In the data rows, the value 128 means zero.
Here are some points, one per row:
[118  90 121 107 110  67  70 133 160  85 134 126  75  96 109 144 101 160
 145 130  87  75 134 105 130 117 165 129 167  98 127 143 188 120 133 104
 181 125 190 133 135 119 137 115 118 153 136 152]
[124 107 161 255 118 161 115  66  95 148 255 152 154 213 145 141 170 192
 103 166 117  50 143 176 138 113  85 115 131 144  99  78 125 185 118  56
 123  85 125 134 120  84  89  76 119 142 125 101]
[115 102 104 181 146 134  89 135 117 134 126 139 164 112 153 144 147 188
 134 111 145 188 137 106 130 161 147  77 188 108 183 160 101  69  94 165
 117 203 145  72 161  79  70  72  84 103 147 229]
[123 148  57 120 144 166 201 126 255 168 130 133  86  92 113 156 179 118
 175 114 151 111 110 127  74  51  87 139 172 159 104 138 112 123 118 150
 115  73 163  93 102  99 142 116 121 116 110 126]
[124 112 105 184 151 181 187 137  74 174  71  70  75 126 144 125 126 107
 132  82 130  77 161 186  60 162 187 160 108  81 104 145 129 255 116 165
  78 163 152 178 115 178 110 132 141 156 120 239]
[ 89 128 169 116  75 129 138 102  97 139 119 142 113 100 115  84 164 108
 206 117 129 130  91 134  91  79 152 110 129 116 103 140 239 118 140 132
  49 135  67  89 156 158 136  83  83  93 151 113]
[124 141  95 129 133 140 137 169 128 124 169 145 132 102 128 171  84 174
 151 174 120 141 115 158  77 187 102  18  87 228 151 116 147 129 145 126
  64 148 165 252 146 127 102 125 128 154 167  76]
[220  76 146  75 153 171  87 248 105 161 168 105  95 116 109  51 149 234
 124 170 148 133 105 160 124  72 104 109 130 110 106 137 134 128 202 129
 201 170 151  82  71 213 117 167 144 143 142 127]
[211 255 127 144  96  91  80 155 103 139  83  87  63 150 108 106 128 160
 194 126 174 114 218  62 189  85 128  74 121 137 119 141  95 171 100 115
 152 155 120 135 120 113 175 125 128 160 199 110]
[104 141 101  34 164 113 138 128 114 219 109 242 155 208  69 139  81 119
 138  69  92  63 127 219 197 147 118  99 109 104  97 153 102 155 110 131
 139 145 120  98 170 119 123  97 170  86 129 144]
[152  94 107 151 125 129  84 136 136 138 133 112  74 155 166 112  44 156
 152 131  59 121 177  86 135  81 137 113  95  56 127 117 103  77 213 179
  94  90  95 145  95 100 156 146 122  93 117 131]
[208  45 130 132  28 159 227 122 119  86  82 138 206 118  93 111 108 111
 172  85 140 121 110 101 182 100 125  82 136 133 199 123 116 119  73 112
 201 102  97 189  50 147 147  85 132  85  92 131]
[153 180 101 175 113  96 117 124 111 115  97 173 131  84 100 146 108 194
 138 126 138 143 123 165  99 181 146 139 101 143 120 191  85 100 144  99
 138 165  59  50 110 130 113 156  94 165   0  83]
[113  99  88  97 112 134 104 113  80  89 108 155  91 102 156 182  92 171
 130 114 190 140 166 117 109 141 154 208 179 129 121  93 144 120 129  77
 107 122 134 115  99 110 178 109 180 127 135 107]
[186 213 167 134 149 104 140 187 115 125 109 132 105  76 120 108 133  94
 110 128  98 139 190 178 159 129 112 184 249  83 194 151 122 127 163  78
 110 139  91 174 120  43  85 100 145 110 161 100]
[120 129 100  79 138 135 117  78 141 104 144  82  71 133  28 133 120 129
  41  73  60 187 149 125 105 151  91 159  98 141 160  73 121 134  95 115
 113 164 100  88  70 146 140  78  70 114 173 129]
[130 143  82 141 134 181  88 143 146 115 173  85 100  94  98  47 110  67
  76 117 176 121 139 131 128 164 209 135 125 177  57 108 153  70 139 142
 174  93 108 138 163 105 120  64 144 109  96 147]
[ 98 134  76  85 147  94  61 101  90  92 184 120 119  99 189 136 151  70
 119 102 147 140 145 132  75  50 122 124  76 103 146 153 115 137  85 118
 151  97 138 153 109 129  87 108 114 117  98 133]
[ 97 109 255 113 139 150  67 116 117 255 116  67 160  86 123 255 121  91
 110 162 133 116  87  81  95  83 177 125  94 181 129  80 107 148 129  98
 156 134 126 150 109  67 134  69 118 114  72 120]
[144  50 133 183 167  59  86 196 115  72  96 130  87  90 123 147 136  78
 111  92 130 126 115 113 135 108 103  90 134 153 104 104 147 157  88 164
 105 111 122  75 123 102 132 158 172  78 128  97]
[ 96 184 132 131 117 144 120 100 119 132 124 160 165 161 122 110 147 203
  58 179  82 177 149 143  72  92 171 139 167 154 130 109 137 134  57 223
 143 162 135 178 151 151 171 186 160  64 104  98]
[119 118 117 117 143 146 104 120 153 117 111 187 142 114 176 140 152 144
 112 157  56 121 110 113 100 133 156  88 150 179 138 106 121 137  91 131
 146  78  15 148 135 149 101 157 157 255 195 143]
[ 87 121 140  74 103 101 130 161 160 102 105 154 117 158 185 115 142 133
  53  92 132 106 138 163 148 113 178 115 114 120 121 129 123 138 123 119
  75 106 158 108 109 111 169 109  86 138 106 108]
[ 72 195 108 178  97 141 123 184  90 125  80 182 145 135 125 126 146 139
 103 143 106 116 109 103  69 147 123 152 100 174 168 147  86 113 219  44
 199  44 148 107 146 188 149 206 106  25 201 161]
[111 173 138 108 135 151 149 106 112 132 104 186  86 190 164 214 204  64
 187 122 138 151 138 242 200 219 110  87 137  97  90  45 129  69 142 194
 207 182 134 118  90  96 143 170  78 122 130 185]
[104 121  92 162  72 101 155 105  88 255  90 129 118  87 122 139 192  90
  66 127 138 137 152  83 127 123 101 118  95  50 144 124 198  51 111 121
 101  90 174 118 124 165  89 136 169 205 119  76]
[130 117 187 141 129 153 135 148 114 111 136 141 130 184  83 145  70 154
 134 186 134 227 105 178  87 152 122 116 116 143  96 186 129 121  82 124
  99  10 152 157 122  77 108 149 126 203 185 142]
[ 29  84 109 119 190  71 227 133 151 195 135   0  83 211 156  92 144 152
 207  90 134 120 105 162 137 170 127 135 153 151 206 155 123  95  97 104
 181 122  97 119 141 126 161 146 150 129 122  68]
[107  97 123 125 243 154 110  95 206 160 115 198 133 114 132  66 166 119
 212 138 140 178 131 146 203 173 170 143  70  86 180 117 107 158 114  90
 129 118 165 126 113 147 172  99 151 100 138  72]
[100  61 123 145 147 107 125  76  99 140  81 165  54 126 114  37 151  80
 113 135 127 144  97 104 142  84  97 139 154 165  59 136  69 131 142  86
  88 179 165 191 161 118 158 145 107 168  92 174]
[135  88 163 122 102 174 142 179 178  79 137 145  89 156 149 116 108  93
  94  78 136 134 175  86  72 122 114 134  86  96 118 102 147 122 120 101
 163 173 131 110 220  99 108 139 123 140 118  95]
[ 89 136 121 129  88 127 154 146 111 138 211 178  93 117 131 139  90 129
 111 169 151 145  51  75 145 166 147 162 154 126 126 111  82 186 127 200
 122 119 102 143 145 127  98 140  97 136 169  80]
[104 130 104 128  76 114 150 123 133  87 108  87 188  99 166 119  67  91
 160 119  77 141 114 143 116  95 156 151 133 114  44  84  87 115 115  94
 127 168 180  94 104 150  78 104 134 132 161  76]
[ 78  88 207 114 124 209 144 122 130  99 245  87 153  67 106 208 118 102
 124 207 123  92 255 127 241 106 121 118 131 220 116 255  94  91 129 115
  80 136 110 102 125 250 128 229 132 123 148 144]
[ 88 114 122 138 126 129  87  67 140  54  81 108 100 139  64 154 146 110
 113 144 156  85  95 153 123 114 157 118 119  71 147 129  94 101 155 176
 127 144 150 136 135 126  86 124 140 122 144  87]
[173 220 151 143 230 160 126 150  99  78 155 130 124 144 107 159  98 106
 125  39 118 114  50 118 167  97 136 131 171  82 166  77 125  83  96  91
  76 113 141 152 154 196 161 141 124 156  89 123]
[134 142  92 122 139 123  94 118 193 132 158 126 165 199 127 139 126  97
  84 154 161 128  81  61 113 154 161  98 141 123  90 184 202 137 137  36
  84 179  84 147  52 111  82 233 158  74 155 145]
[255 102 141  80 124  72 206  69 123 103 147  93 143 167 158 151 161  93
 104 176 138 127 131 107  70 175 139  96 147 103 109 150  90 111 156 125
 139 116 122 108 206 176 179  64 162  93 143 122]
[255  90 110  95  72 145 152  85  90 128 178  81 196  90 136  78 118  68
 139 149 103  72  83 158 133 156 138 136  96 129 211 109 135 126 110 126
 147 141 158  85 169  44 227 209 111 133 145 133]
[104 144 108 125 252  90 255 121 100  85 106 123 215 116 107 112  85 131
 118 183 142 113 132  62 163  59 144 117  81 123 143 105 179 134 155 132
 193 135 129 110 110  84 157 111 115 146 115 157]
[ 83 141 139 110 101 167 110 112 133  67 122  97  88  78 188 119 121 147
  62  96 131 138  69 133 148 108  93 105 100 101 102 175 128 133 136 133
 137 124 123 117 133  93 150  90 196 113 129 136]
[120 149 184  87  90 110 151  72 124 142 148 126 144 107 126  84 168 161
 186  25 117 144 124  71 113 131 151 146 114 151  94 111 150 113 155 161
  76 102 168 106 117 110  56 155 174 120 126 145]
[ 62 121 140  75 127 146 107 148 107 113 128  74 255  84  90  78 189 115
 185 117 123  96 160  78  69 197  62  92 172  53  46 103 116 141 141 146
 105  98 117 134 125 111 174 117 102 136 110 104]
[120 135 187 103 160  98 102  87 160 123  74 148 116 128 184  52  33 120
 103 132 221  42 131 138 104 154  55 143 131 157 163  93 132  84  91 165
 113 119 134 110  93 172  89 111 107 124 140 147]
[134 163  99 129 118 149  81 105 107 111  93 127 140 181 146 136  91  87
 120 131 113 207 147 106 163 135  98 120 209 178 206 144 169 211 235 150
 160 116 154  65 142 154  98 113 124 155  37 101]
[129 147 145 243 120  71 103 146 156 157 187 206 221 166 132 164 133 130
 119 104 109 169 101 147 102 163  98 239 104 179 116 218 153 147 145 243
 179 189 120 212 111 165 206 117 109 177 168 119]
[118 167 103 124  85 119 102 222 133  97 115 143 136 188 119 134 175 134
 183 237  82 131 109 105 148 164  96 194  88 141 181 121 108  99  74 150
  60 171 133  93 131 121  99  76 167 135  46 211]
[208 102  82  83 138 153  93 156 117 128  52  64 134 127 156 154 167 208
 127 128 145 121 120 112 222 103  95 216  90 147  87 150 154 127 140 132
 139  90 102 168 192 127  67 156  37  99 152 102]
[105 112 124 160  79  53 121 105 212 153 131  93 128  86 114 146 109 151
 111 124 175 159 130 190 143 106 106 137 118  75 124  43 120 201 146 103
 107 127 100 169 174 161 118 159 148 127 104 222]
There is one direction along which these points spread out most. Take the direction at right angles to it along which they spread out most. Go by this last direction. How far along it is each point below, from 0 to 99? 50 is the average, and the first point above lies past it. One standard deviation of the points above along it is 16.
[ 89 136 121 129  88 127 154 146 111 138 211 178  93 117 131 139  90 129
 111 169 151 145  51  75 145 166 147 162 154 126 126 111  82 186 127 200
 122 119 102 143 145 127  98 140  97 136 169  80] 45
[ 72 195 108 178  97 141 123 184  90 125  80 182 145 135 125 126 146 139
 103 143 106 116 109 103  69 147 123 152 100 174 168 147  86 113 219  44
 199  44 148 107 146 188 149 206 106  25 201 161] 58
[104 121  92 162  72 101 155 105  88 255  90 129 118  87 122 139 192  90
  66 127 138 137 152  83 127 123 101 118  95  50 144 124 198  51 111 121
 101  90 174 118 124 165  89 136 169 205 119  76] 52
[220  76 146  75 153 171  87 248 105 161 168 105  95 116 109  51 149 234
 124 170 148 133 105 160 124  72 104 109 130 110 106 137 134 128 202 129
 201 170 151  82  71 213 117 167 144 143 142 127] 79
[120 129 100  79 138 135 117  78 141 104 144  82  71 133  28 133 120 129
  41  73  60 187 149 125 105 151  91 159  98 141 160  73 121 134  95 115
 113 164 100  88  70 146 140  78  70 114 173 129] 48
[255 102 141  80 124  72 206  69 123 103 147  93 143 167 158 151 161  93
 104 176 138 127 131 107  70 175 139  96 147 103 109 150  90 111 156 125
 139 116 122 108 206 176 179  64 162  93 143 122] 57
[119 118 117 117 143 146 104 120 153 117 111 187 142 114 176 140 152 144
 112 157  56 121 110 113 100 133 156  88 150 179 138 106 121 137  91 131
 146  78  15 148 135 149 101 157 157 255 195 143] 50
[115 102 104 181 146 134  89 135 117 134 126 139 164 112 153 144 147 188
 134 111 145 188 137 106 130 161 147  77 188 108 183 160 101  69  94 165
 117 203 145  72 161  79  70  72  84 103 147 229] 34
[124 112 105 184 151 181 187 137  74 174  71  70  75 126 144 125 126 107
 132  82 130  77 161 186  60 162 187 160 108  81 104 145 129 255 116 165
  78 163 152 178 115 178 110 132 141 156 120 239] 32
[ 97 109 255 113 139 150  67 116 117 255 116  67 160  86 123 255 121  91
 110 162 133 116  87  81  95  83 177 125  94 181 129  80 107 148 129  98
 156 134 126 150 109  67 134  69 118 114  72 120] 59
[134 142  92 122 139 123  94 118 193 132 158 126 165 199 127 139 126  97
  84 154 161 128  81  61 113 154 161  98 141 123  90 184 202 137 137  36
  84 179  84 147  52 111  82 233 158  74 155 145] 64
[152  94 107 151 125 129  84 136 136 138 133 112  74 155 166 112  44 156
 152 131  59 121 177  86 135  81 137 113  95  56 127 117 103  77 213 179
  94  90  95 145  95 100 156 146 122  93 117 131] 63
